In the data rows, zero lies at 4.5, halfway between 4 and 5.
Some points, one per row:
[3 2 5 4 3 6 5 5 6 3 3 6 4 6 4 5 5 4 3 8 5 5 9 4 3 4 7 4 3 4 5 7]
[6 4 4 4 3 5 2 3 5 5 7 4 5 5 8 6 3 3 4 4 5 5 3 6 6 3 4 7 3 2 5 3]
[3 6 5 6 3 3 5 7 3 6 3 2 4 4 4 8 3 3 1 7 3 4 4 5 4 6 2 2 5 7 5 3]
[6 2 5 2 4 5 6 2 3 4 9 7 4 4 6 4 6 3 6 4 5 3 3 5 5 3 7 5 6 3 4 6]
[6 4 5 4 4 5 4 4 4 5 7 3 3 5 7 4 5 3 5 4 5 4 4 5 6 5 3 6 4 5 3 2]
[3 4 3 4 5 4 5 2 4 4 4 3 5 4 4 5 4 5 3 4 3 5 4 4 5 4 4 4 4 4 5 3]
[6 4 5 4 5 3 7 3 3 4 6 6 5 4 6 5 5 4 6 6 5 4 4 2 4 4 5 4 3 4 3 6]
[5 5 4 5 5 5 4 4 7 6 2 2 9 4 3 5 5 7 4 2 6 8 4 5 5 6 4 5 6 5 5 3]
[5 5 3 4 4 4 5 5 5 5 4 3 2 4 4 4 5 4 5 4 4 3 3 2 4 5 3 3 4 3 5 5]
[4 4 7 5 4 5 3 4 4 5 4 1 7 5 4 5 4 6 5 3 6 4 4 5 5 6 2 6 5 5 5 2]
[9 6 5 6 3 5 3 3 3 5 9 4 5 5 8 4 4 5 6 5 7 4 3 7 7 4 2 6 5 6 3 1]
[7 7 2 2 4 5 7 1 1 6 6 4 3 8 8 3 6 4 5 5 3 4 5 7 3 0 3 6 1 7 1 5]
[5 6 5 6 6 6 1 3 3 4 3 6 5 6 4 6 3 6 3 6 4 1 4 4 5 7 3 3 5 3 3 6]
[2 4 4 5 5 2 3 3 5 5 2 2 4 3 4 5 5 5 4 2 3 5 3 3 5 5 3 3 5 5 5 2]
[4 5 3 4 5 4 4 4 6 6 4 2 7 5 3 6 5 6 4 3 5 7 4 5 4 5 3 4 5 4 4 2]
[7 5 4 6 6 5 4 5 1 4 7 3 4 5 7 3 5 4 4 2 4 3 3 5 6 6 4 8 6 6 4 2]
[2 5 5 6 5 4 3 6 6 4 4 4 4 3 4 4 5 7 5 4 4 5 6 5 4 7 3 2 5 6 7 3]
[3 5 2 1 4 3 3 5 6 4 2 3 2 5 5 1 5 3 5 0 3 3 5 2 2 5 5 5 3 2 4 2]
[4 4 3 2 2 5 4 6 6 4 4 5 6 4 2 3 6 5 4 3 3 3 4 4 4 6 5 3 4 7 6 1]
[2 2 2 6 4 6 6 5 3 6 4 3 0 4 1 5 6 4 2 3 1 6 6 3 5 5 7 4 7 4 7 6]
[2 6 4 4 5 2 2 6 6 4 2 6 6 5 3 4 4 6 3 3 3 4 4 6 5 6 3 3 6 7 4 6]
[3 4 7 5 2 5 3 8 5 5 3 2 4 4 3 7 5 4 3 3 5 7 4 5 7 5 6 3 6 4 5 3]
[5 3 4 6 4 5 4 3 5 3 3 6 7 2 4 4 2 4 7 5 4 3 8 2 3 2 5 5 1 3 7 7]
[2 3 4 5 3 5 4 7 7 5 2 4 2 4 3 6 4 5 6 5 4 6 2 5 5 5 6 2 7 5 4 6]
[1 6 3 5 6 2 1 8 6 7 1 7 5 5 3 4 5 6 4 2 5 5 3 6 5 6 5 3 6 7 5 4]
[3 4 7 8 4 6 0 1 9 2 4 1 9 2 4 3 0 7 1 3 6 8 4 7 2 5 3 4 0 2 4 5]
[3 5 2 6 4 7 4 7 3 3 3 7 3 4 4 5 4 3 2 6 4 5 7 3 5 5 4 4 4 4 6 6]
[6 6 5 4 5 5 3 3 6 6 4 1 3 5 7 4 4 5 5 1 2 4 6 4 7 7 4 6 3 4 2 3]
[2 4 5 6 5 3 3 5 6 5 2 3 3 4 3 7 6 6 5 4 6 6 3 5 6 5 4 4 6 5 4 4]
[7 4 8 8 6 5 9 1 3 4 8 9 5 4 6 4 5 5 7 9 4 3 6 4 3 2 5 6 4 3 2 7]
[9 2 5 3 4 8 5 5 4 6 9 3 4 6 9 3 3 4 5 4 5 3 4 9 6 5 3 9 6 4 4 5]
[7 4 4 6 9 9 6 7 3 6 7 9 6 4 5 0 8 4 5 7 6 9 7 3 4 5 6 3 2 8 0 7]
[2 3 3 4 5 4 4 4 4 4 3 4 5 5 2 5 5 6 3 2 4 5 4 4 5 5 4 2 5 7 5 2]
[7 4 7 3 4 5 6 2 4 5 9 5 4 6 7 5 5 3 8 7 4 4 3 7 5 5 2 9 4 2 2 0]
[7 4 5 4 6 4 8 2 4 4 8 7 4 4 6 4 5 4 7 7 5 4 3 5 4 2 4 6 4 4 3 5]
[3 4 4 2 9 2 5 2 0 6 7 1 9 5 4 5 8 5 0 3 5 4 6 7 4 8 6 5 7 2 4 1]
[5 4 7 5 5 7 3 4 4 5 4 0 9 5 5 6 3 6 4 2 6 4 4 7 5 7 3 9 5 5 6 3]
[7 4 3 4 1 3 6 4 4 5 6 5 3 5 5 3 5 4 7 5 4 5 2 3 6 3 3 5 4 6 4 4]
Here are 20 more points, each followed by its number:
[3 5 5 4 4 4 2 7 7 5 2 3 6 3 2 4 3 7 4 4 3 5 4 5 4 5 4 4 6 7 7 4] 0
[3 4 4 4 5 5 3 4 6 6 4 2 7 3 4 6 5 8 4 2 5 7 4 3 5 5 4 4 5 6 4 3] 1
[6 3 5 4 6 4 8 4 3 4 6 8 5 4 6 3 5 6 5 7 5 4 7 2 4 2 5 4 2 4 4 7] 2
[4 5 6 4 5 4 3 3 4 5 2 2 5 5 4 6 4 6 5 3 4 5 3 3 5 6 4 4 5 4 4 1] 3
[9 6 8 5 7 1 8 5 6 4 9 7 4 5 7 4 6 4 8 6 5 7 5 3 2 2 6 9 7 6 7 7] 4
[8 6 4 6 5 5 7 3 1 4 9 2 4 4 3 6 4 5 9 4 4 4 5 6 5 0 4 4 4 3 4 1] 5
[3 6 3 5 4 4 4 7 7 3 1 6 4 2 3 5 5 4 5 5 4 6 3 6 7 4 5 3 6 5 5 4] 6
[7 3 5 4 6 4 9 1 4 3 9 7 5 2 3 4 5 6 9 9 6 6 3 3 4 5 6 7 6 5 2 6] 7
[6 4 6 0 4 2 7 1 6 5 9 9 4 3 9 3 5 3 7 7 4 8 3 3 4 4 4 6 2 6 2 5] 8
[6 1 5 3 3 4 6 3 4 6 8 5 2 4 8 4 5 6 5 3 4 4 4 6 5 3 2 7 4 4 5 4] 9
[3 5 7 2 3 6 3 7 1 2 5 5 6 6 4 5 3 2 2 6 7 5 8 2 3 5 8 4 1 6 7 6] 10
[6 4 4 4 4 5 3 4 4 6 7 3 4 5 8 4 5 4 5 4 5 5 5 5 5 5 3 5 5 4 3 2] 11
[2 7 7 4 5 3 4 8 8 6 0 2 2 2 5 3 2 7 6 4 5 6 3 7 7 5 7 5 6 5 4 5] 12
[4 6 4 6 5 3 0 7 7 5 3 5 5 3 1 6 5 5 4 3 5 5 4 7 6 6 3 3 5 6 6 3] 13
[5 5 7 5 9 6 9 6 3 3 7 9 7 4 6 2 5 6 7 7 6 4 8 2 3 1 7 6 3 4 5 9] 14
[2 5 6 5 2 4 4 4 4 7 1 5 4 2 2 4 7 2 3 2 4 2 6 3 5 8 4 0 6 9 7 6] 15
[3 4 3 7 3 3 6 5 6 3 1 3 8 9 4 3 5 8 4 0 5 5 2 2 5 5 4 0 3 8 4 4] 16
[0 9 2 7 3 0 4 8 8 3 1 5 3 1 0 1 5 4 7 5 4 3 0 6 5 5 6 4 4 8 2 3] 17
[8 2 4 4 3 6 6 3 4 4 8 5 3 5 7 2 4 1 5 3 4 4 3 6 5 4 2 6 4 4 3 4] 18
[4 5 4 4 5 5 3 3 4 6 4 1 5 5 4 4 5 5 3 3 4 4 4 5 5 6 4 5 5 5 4 3] 19
Which two of these numbered points are nearest to each point below, looking only along the 7 directions in which the first points spread most? Their numbers follow each, nearest first.
[0 4 5 2 4 7 3 4 3 5 2 6 4 8 2 5 9 6 4 1 4 5 6 4 7 9 5 6 4 4 2 8] > 15 10
[6 4 6 4 5 5 3 5 4 6 6 3 5 6 7 4 6 5 5 2 6 3 5 5 6 5 2 8 4 4 4 3] > 11 9
[9 4 8 4 7 5 8 4 5 4 9 8 4 7 7 3 7 5 5 6 5 6 2 3 4 3 5 7 6 7 6 7] > 4 7
[3 2 0 3 3 7 9 4 6 5 3 4 6 3 4 7 3 4 4 5 4 5 7 2 6 3 4 3 0 1 6 6] > 10 2
[6 3 4 4 3 3 5 2 3 5 7 4 2 4 5 3 2 2 3 6 3 5 5 3 4 6 3 5 3 4 3 2] > 9 5
[3 6 4 7 3 6 5 7 6 3 3 5 2 4 4 8 5 2 5 8 4 7 7 6 4 5 5 1 4 7 4 6] > 6 15
[1 7 8 1 4 2 3 9 7 3 1 9 5 4 5 1 4 9 2 3 2 2 7 6 1 8 5 2 6 9 9 6] > 15 16
[4 5 5 5 5 5 6 3 4 4 5 8 4 3 5 4 5 4 5 8 4 4 7 2 4 1 7 5 3 3 4 7] > 2 14
[7 4 4 5 5 5 7 1 0 4 7 7 4 5 7 7 7 3 5 6 7 6 3 3 2 4 3 2 4 4 2 5] > 7 4
[6 7 4 6 8 1 6 9 3 2 3 7 4 2 4 9 6 5 2 4 7 1 3 4 3 7 2 0 6 9 8 4] > 15 6
Now 20 new points, numbered from 0 again:
[4 4 5 7 4 7 4 4 3 3 5 7 6 5 6 5 4 4 3 8 4 4 9 3 5 4 9 6 2 5 6 9] 0
[6 4 4 4 4 3 7 3 3 4 5 6 5 5 6 5 6 4 5 6 5 3 5 2 4 4 6 4 4 3 4 6] 1
[7 4 6 5 6 4 9 3 4 4 6 9 5 3 6 4 6 5 7 8 5 3 6 3 4 2 6 5 4 4 3 7] 2
[5 4 4 4 4 4 7 2 4 4 6 6 3 4 4 4 5 4 5 6 5 4 4 3 3 3 4 5 2 3 3 6] 3
[3 4 3 4 7 3 5 4 4 4 5 5 5 8 1 5 4 5 5 2 4 4 5 5 5 4 4 3 6 6 7 3] 4
[8 6 5 4 5 7 3 5 4 4 5 1 4 6 6 4 5 3 4 3 4 3 4 6 6 7 3 7 6 3 3 4] 5
[3 7 8 2 8 7 4 9 3 3 4 6 3 3 9 5 5 4 6 7 6 5 5 8 7 4 4 3 2 1 3 8] 6
[8 6 4 2 3 2 7 3 4 4 6 6 3 4 6 4 5 4 3 6 4 4 3 2 5 4 4 3 6 1 8 3] 7
[3 6 4 7 4 6 4 6 4 5 4 5 3 5 3 6 5 3 4 5 5 5 7 5 2 5 6 2 4 5 5 5] 8
[2 6 3 4 4 4 3 6 6 6 2 2 9 5 2 4 3 7 5 2 5 5 4 5 5 7 6 7 5 4 4 3] 9
[4 5 4 4 4 3 4 5 6 5 1 2 3 5 2 3 3 4 4 3 4 5 3 4 2 6 3 4 5 3 5 4] 10
[3 3 3 6 6 3 1 4 4 4 6 9 4 1 3 6 5 4 7 5 2 5 6 4 2 3 6 0 5 3 4 9] 11
[8 3 4 4 4 5 6 3 4 5 8 4 3 4 7 3 4 3 6 5 4 3 3 5 4 4 2 6 4 5 3 4] 12
[1 5 5 4 5 5 3 7 6 5 1 4 3 2 2 2 5 6 4 5 4 5 4 6 3 6 4 2 6 7 5 3] 13
[4 5 5 4 4 4 3 4 6 4 2 2 4 6 4 4 3 5 4 2 3 4 3 4 4 6 3 4 4 3 6 3] 14
[1 5 5 4 5 4 3 7 7 5 2 4 4 3 2 5 4 7 4 3 5 5 4 6 5 6 3 2 6 6 6 3] 15
[5 5 4 5 5 4 6 3 4 5 5 6 4 5 5 4 4 3 5 7 4 3 5 2 4 3 5 4 3 3 4 6] 16
[5 3 7 6 4 8 5 4 0 1 6 7 4 7 4 2 6 2 4 6 7 4 8 6 3 1 9 4 7 2 4 3] 17
[9 4 6 3 4 5 6 3 4 4 9 5 3 5 7 3 7 3 5 5 5 6 3 3 5 3 3 5 5 5 3 5] 18
[3 3 4 4 5 3 4 4 4 5 3 3 4 5 3 6 5 5 4 2 4 5 3 3 4 5 4 2 5 6 5 3] 19
The same question for these:
[6 4 5 4 6 6 5 3 4 5 7 3 4 2 7 4 4 2 6 4 6 5 4 6 5 4 3 8 5 4 1 1] > 12 5
[6 2 4 7 4 5 2 6 3 4 5 5 2 5 6 3 2 4 6 9 9 5 6 3 4 1 4 5 2 2 1 7] > 6 16
[2 6 5 5 4 3 3 7 7 5 2 4 5 4 2 4 4 6 4 4 3 5 3 6 5 6 3 3 6 6 7 4] > 15 13
[8 4 4 5 6 6 3 5 5 4 7 0 3 5 5 5 5 2 3 3 4 3 3 5 5 5 4 4 5 4 2 3] > 5 12
[9 6 4 5 2 5 4 7 4 3 9 6 4 4 6 5 5 3 5 4 7 5 1 4 4 1 2 5 7 4 6 4] > 12 18
[4 7 6 3 6 5 3 5 6 6 1 2 9 5 3 5 4 6 4 3 6 6 5 6 5 8 4 6 6 6 6 4] > 9 15
[9 6 5 3 4 7 3 4 3 5 4 0 6 5 4 3 4 3 5 2 2 3 5 7 4 4 3 7 5 3 5 3] > 5 14
[2 3 4 4 6 4 3 4 4 5 3 4 4 5 2 6 5 5 3 2 4 5 4 4 5 5 4 3 4 6 5 2] > 19 4
[3 7 2 4 2 4 2 3 6 2 3 2 5 5 6 7 4 5 4 1 4 4 2 6 8 5 5 6 8 3 6 4] > 14 10
[3 5 6 3 9 4 1 3 4 7 3 3 7 4 2 6 2 3 3 0 2 5 4 5 5 7 4 4 6 4 4 2] > 9 19
